In the rows, zero is written as 128.
Turns, then the turns between two rows, first turn first; the first pair answered
L:
[127 134 127 136 185 129 114 155  95 103 104 126 138]  ->  [135 129 131 142 167 130 133 151  90 129  81 134 111]
[165 153 126 119 140 140 152 135 132 119  85 133 153]  ->  [158 154 119 121 146 147 159 140 135 124  89 130 159]
[112 126 105 127 134 133 114 125 124 136 152 129 134]  ->  [110 124 134 115 140 119 109 134 113 124 143 120 133]
A:
[145 131 158 113 115 101 137 131 126 115 109 106 133]  ->  [153 149 114 127 117 125 147 114 146 126 116 100 148]
[131 115 118 119 133 136 133 113 128 108 114 121 128]  ->  [125 112 114 117 129 138 125 104 131 112 126 126 129]
[134 136 120 147 165 150 129 134 102  90  84 125 176]  ->  [108 129  83 154 136 176 124  93 142 131 159 136 163]
Q:
[128 133  80 140 120 138 114 117 134 136 130 127 125]  ->  [136 115  89 115 118 147 123 113 141 108 123 123 129]
[202 171 100 174 163 127 150 156 130 137 134  99 141]  ->  [170 134 135 138 179 150 159 151 121  78 139 100 181]
[169 125 153  78 113 115 144 108 160 108 116 107 116]  ->  [ 70 129 138 139 159 120  96 138 126 119 164 137 139]
[113  64 146  95 131 148 144 104 160 103 147 140 130]  ->  [104 112 112 155 128 121 117 115 160 173 171 152 102]

Between the rows of a pair lie 2 to 4 turns.
[163 141 117 114 105 139 128  87 184 131 165 125 136]  ->  [167 165 102 148 152 153 117 131 151 111 131 120 174] -> A Q A A
[ 92 108 133 110 149 147 118 123 143  90 164 108 137]  ->  [130 156 119 133 139 104  86 133 157 133 171  97 111] -> Q L
[117 107 136  73 159 157 120 123 143  51 137  98 211]  ->  [141  92 173  32  85 103 117  89 169 105 152 103 128] -> Q Q A A
[152 156  95 115 103 145 120 116 197 153 150 143 142]  ->  [183 138 130 113  96 122 147 141 154 145  70 150 111] -> A A L
[102 126 164  71 151 109 118 126 137  62 153 127 162]  ->  [ 59 127 160 154 137  96 113 153  90 139 139 173  97] -> L Q
[214 149 141  78 129 109 170 117 116 131  89 146 138]  ->  [204 166 106  78 157 129 144 122 148 113 141 136 182] -> L L
[142 123 143 101  87 111 130  97 145 168 144 126  85]  ->  [148 147 147 141 110  83 121 133 120 169 113 129  85] -> A Q Q
[140 123 121 108  85 126 131 113 163 142 123 125 137]  ->  [122 126 121 123 126 140 130 134 142  97 102 122 178] -> Q A A
[130 150 165 140 150 107 127 154 105  97  63 113 142]  ->  [110 122 118 154 140 174 168 136 104 119  70 140 145] -> L Q L
[158 130 116  80 101 135 148  75 173 158 181 109 108]  ->  [120 128 193  85 117  65 109 121 115 137 138 120  85] -> Q Q A
[197 145 118 115 121 154 127 126 120 113  71 122 139]  ->  [183 171  86 151 130 158 110 124 128 154 101 125 139] -> L Q Q
[141 104 141 122 117 166 167 117 152 142 120 139 140]  ->  [147 115 132 139 112 158 164 117 155 160 124 142 117] -> Q Q
[106 144 156 136 126  77  89 158 117 132 137 133 119]  ->  [ 72 132 119 159 129 133 114 144 121 140 162 144 140] -> L L Q Q
[147 110  78 111 106 189 163  93 161 125 142 123 149]  ->  [110  89 102  90  88 168 147  82 159 142 167 134 129] -> A A A A
[ 76  81 164 124 139 125 117 135 110 117 149 144 131]  ->  [136 137 103 158 122 122 107 114 162 176 171 136 118] -> Q L
[189 117 188  74 122  89 153 141 127  79  54 100 117]  ->  [134  95 212  54  94  67 134 123 134  95 103 114  81] -> A A A
[138 126 111 116  78 131 136  81 157 175 166 133  93]  ->  [102  80 164  74  87 151 156  90 126 119 148 133 117] -> Q L L
[ 93  84  92 139 110 175 122 104 152 134 161 100 142]  ->  [ 84 112 104 181 108 123  89 125 129 179 150 114 102] -> L L Q L
[104 113 103 162 135 160 149 127 107 141 122 155 143]  ->  [127 104 152 129 101 116 148 131 106 140  92 150 103] -> Q A A
[127 176 141 130 153  67  63 149 126 116 156 111 154]  ->  [127 122 193 102 134  75  99 152  91  93 103 119 128] -> L Q
[141 100 109  78  74 113 146  81 109 158 155 142  74]  ->  [ 83 110  71 143 125 149 143 116  77 165 157 167 108] -> A Q L L
[146 117 135  82  64 113 130  71 179 160 168 117  82]  ->  [191 125 120 108  68 127 164  82 160 172 108 115  76] -> A L
[114 101 117 129 154 186 140 104 132  74 140 120 200]  ->  [117 100 137 123 160 164 139 118 114  65 123 119 200] -> A A A
[ 87  99 152 132 105 108 117 116 117 150 136 162  75]  ->  [151  92 155  96 111 129 159 106 123 104  92 137 103] -> L Q A
[108 114 121 175 142 146 157 149  92 149  92 158 126]  ->  [130  94 115 134  97 155 176 108 131 157 115 155 103] -> A Q A
[121 156 151 134 114  85 114 183 117 157  91 125  90]  ->  [109 129 110 151 100 133 154 165 125 183  97 141  85] -> Q L Q Q
[148  99 119  71  88 144 142  75 155 135 147 133 119]  ->  [ 62 119 134 134 129 119  84 124 100 149 164 167 125] -> A Q
[155 131  91 134 147 179 169 115 135 133 115 129 137]  ->  [173 147 103 111 156 155 149 119 152 101 122 100 155] -> L Q Q
[191 148  98 108 128 119 147 101 194 115 104  99 124]  ->  [110 106 115  84 146 148 135  95 192  77 153 115 156] -> Q Q Q A
[137 161 148 148 118 121 116 108 118 176 121 152 104]  ->  [162 149 127 118 111 155 144  83 143 157 130 141 130] -> Q Q Q L
[110 140 152 138 152 106  95 150 120 132 148 135 135]  ->  [119 127 163 113 150 117 106 144 114 107 138 133 144] -> Q Q
[150 125 152 102 144 130 138 149 107  90  92 121 141]  ->  [145 121 101 129 107 170 157 114 138 158 124 139 115] -> L A
[134 119 152 136 130 145 153 153 105 112  93 122 147]  ->  [ 94 115 123 160 113 165 147 136 118 154 134 135 125] -> L Q A
[105 178 143 186 154  89 110 158  82  99 107 116 130]  ->  [157 193 139 182 128  81 122 148  97 115  83 104 110] -> Q Q Q
[131 111 108 121  99 163 160 120 134 101 116 129 125]  ->  [146 131 111 124  80 121 137 113 152 140 136 127  99] -> A Q L Q
[123  97 125 151  96 133 150 104 142 184 110 167  96]  ->  [165 152 162 125 111  60  96 119 163 155 124 124 109] -> L L Q A
[175 143 106 132 145 167 121 139 143  81 113  86 167]  ->  [140 117 181  98 125 116  97 152 112  68 100  97 128] -> L A A A
[134 118 152 150 120 118 150 136  99 130  89 146  90]  ->  [163 145  99 136 140 158 149 119 147 113 127 114 143] -> A L Q
[111 118 117 143 131 155 148 127 112 137 119 150 115]  ->  [107 108 146 100 116 136 141 114 124 122 145 142 110] -> L Q A Q
[136 146 150 124  99  71  81 129 130 136 138 120 100]  ->  [143 172 122 154 134  84  81 153 117 125 116 118 140] -> A Q Q
[161  83 136  74 129 147 179 112 140  91  71 110 102]  ->  [ 76  60 143 115 150 160 166 140  98  98  84 146 112] -> Q Q Q L
[242 120 153 106 131 113 176 135  93  98  44 101 112]  ->  [183 109 110  87 175 175 161 122 128  44 117  91 203] -> Q Q L Q
[132  77 177  96 135  74 102 148 120  97 106 123 142]  ->  [182  84 109 137 107 128 172 120 131 165  69 134 111] -> L A
[142 123 120 100 154 172 155 115 150  73 103 101 184]  ->  [151 114 102 113 132 190 192 103 146 104  86 115 161] -> L L L
[ 92 113 124 134  98 133 137 124 137 171 170 139  85]  ->  [ 90 114 111 172 126 147 149 148 107 174 134 150 101] -> A L Q Q
[ 78 113 119 124 135 156 125 120 131 128 157 135 135]  ->  [145 144 109 101 123 142 122 110 169 120 151 109 135] -> Q L Q
[173 135 103  85  65 160 179  83 169 133 161 100 112]  ->  [112 159 170  75 115  80  76 142 135  87 186  92 139] -> Q Q L A
[112 155 127 117  89 136 158 111 145 164 159 140 111]  ->  [159 175 117 135 117 154 168 132 135 126 109 124 153] -> A A L
[129 112 112 125 142 175 166 116 117 118 107 130 145]  ->  [174 148 111 129 111 118 133 114 144 164 123 117 105] -> Q L A Q
[ 94 174 164 148 131  60  99 185  80 134 102 109 128]  ->  [108 143 185  99 131  77 126 176  85  81  83  96 144] -> Q Q Q Q
[ 92 100  89 124 147 177 166  72 176 133 165 111 147]  ->  [ 91  99 147  95 184 138 134 105 144  63 139  91 178] -> L A
[152 139 181  99 163 101 145 145 140 108 106 134  95]  ->  [130 147 124 111 143 138 145 102 191 152 176 141  93] -> A A
[105  98 153 128 174 139 140 170  87  81  79  96 174]  ->  [123 170 100 188 171 100  96 180 111 152 115  99 149] -> Q L L
[118 116  94 127 160 152 144 155 119  93 111 129 167]  ->  [146 135 121 134 102  88 127 146 117 155  97 134  80] -> A A Q A
[119  96 123  86 114 165 160  94 169 105 142  97 152]  ->  [141 131 122  82 117 137 134  96 183 112 154  83 154] -> Q Q L
[118 151 139 149 160 110  92 149  92 111 143  97 155]  ->  [169 157 110 152 102 116 117 104 139 166 155 103 110] -> Q L A
[147 121 106 129  96 143 170  78 163 187 148 151  83]  ->  [153 146 155  98 183 105 114 131 137  69 131 107 175] -> L L A
[153 118 135  80 135 123 127 114 141  77 120 115 164]  ->  [ 99 128 147 113 148 106  87 142 114  92 139 139 158] -> Q A Q Q
[175 117 142  95 150 145 176 144 130  73  48 105 153]  ->  [127 100  78 112  94 179 174  83 187 161 154 134 109] -> L A
[163 143  99 134 112 173 174  86 117 166 156 128 109]  ->  [187 152 105 140 134 172 183 107 105 147 120 117 120] -> A A A
[103 125  75 161 100 189 170 126 123 155 144 148 184]  ->  [102 116  88 142 100 196 181 122 122 129 136 142 185] -> Q Q
[191 162  93 143 116 147 163  99 184 142 116 103 130]  ->  [126 180 124 152 171 114  85 137 164 107 160  99 168] -> Q Q L
[ 95 109 152 112 144 119 110 149 118  98 114 129 137]  ->  [144 154  89 153 144 135 125 145 144 139 106 124 138] -> A Q
[142 148 114 169 119 132 115 163 121 178  80 148 123]  ->  [144  92 152  87 107 160 150 132 139 109  80 136 145] -> A Q
